[[128 133 129 127 125 133 128 131 126]
 [133 129 123 130 131 127 123 123 129]
 [131 130 131 126 131 140 126 127 129]
 [123 133 133 130 126 135 128 128 126]
 [135 127 155 128 127 126 130 125 127]
 [130 127 124 127 125 124 127 129 129]]
->
[[128 129 125 128 126]
 [133 123 131 123 129]
 [131 131 131 126 129]
 [123 133 126 128 126]
 [135 155 127 130 127]
 [130 124 125 127 129]]

[[114 118 128 131]
 [127 106 132 128]]
->
[[114 128]
 [127 132]]

[[135 118 121 130 118 132 121]
 [153 129 117 136 132 141 125]
 [127 121 139 132 138 128 121]
 [143 132 129 136 125 129 120]
 [132 116 119 126 113 132 121]
 [130 121 136 132 137 129 121]
 [134 117 120 129 116 132 121]]
->
[[135 121 118 121]
 [153 117 132 125]
 [127 139 138 121]
 [143 129 125 120]
 [132 119 113 121]
 [130 136 137 121]
 [134 120 116 121]]

[[128 106 126 123]
 [136 130 127 126]
 [114 129 135 131]]
->
[[128 126]
 [136 127]
 [114 135]]

[[140 120 131 124 130 145 125 127]
 [113 138 127 122 129 114 131 133]
 [144 123 126 153 128 124 125 121]
 [135 120 127 133 124 136 127 124]
 [109 137 124 124 125 112 132 132]
 [135 140 132 136 140 115 127 130]
 [122 120 122 133 117 129 129 125]
 [116 135 128 116 129 124 130 133]
 [128 135 133 116 136 130 128 133]
 [124 120 126 123 121 136 129 127]
 [131 118 127 127 122 140 127 125]]
->
[[140 131 130 125]
 [113 127 129 131]
 [144 126 128 125]
 [135 127 124 127]
 [109 124 125 132]
 [135 132 140 127]
 [122 122 117 129]
 [116 128 129 130]
 [128 133 136 128]
 [124 126 121 129]
 [131 127 122 127]]

[[132 125 118 115 125 139 119 122 129]
 [140 107 131 118 106 134 134 108 140]
 [119 137 117 123 134 140 119 133 114]
 [124 129 122 128 130 116 120 131 126]
 [130 131 100 106 128 149 104 123 122]
 [140 108 142 126 109 130 143 111 142]]
->
[[132 118 125 119 129]
 [140 131 106 134 140]
 [119 117 134 119 114]
 [124 122 130 120 126]
 [130 100 128 104 122]
 [140 142 109 143 142]]

[[110 118 144 115 136 106 107 122 112 113 144]
 [138 143 133 114 131 132 121 112 116 139 134]]
->
[[110 144 136 107 112 144]
 [138 133 131 121 116 134]]

[[134 108]
 [119 103]]
->
[[134]
 [119]]

[[122 113 124 124 129 112 128]
 [144 108 118 147 118 112 117]
 [132 148 135 150 122 135 113]
 [112 123 117 132 145 141 148]
 [138 120 141 143 124 136 129]
 [140 136 123 123 146 123 121]
 [107 143 105 123 122 131 152]
 [140 119 110 148 109 112 105]
 [128 111 115 106 139 131 135]
 [129 147 105 110 113 107 147]]
->
[[122 124 129 128]
 [144 118 118 117]
 [132 135 122 113]
 [112 117 145 148]
 [138 141 124 129]
 [140 123 146 121]
 [107 105 122 152]
 [140 110 109 105]
 [128 115 139 135]
 [129 105 113 147]]
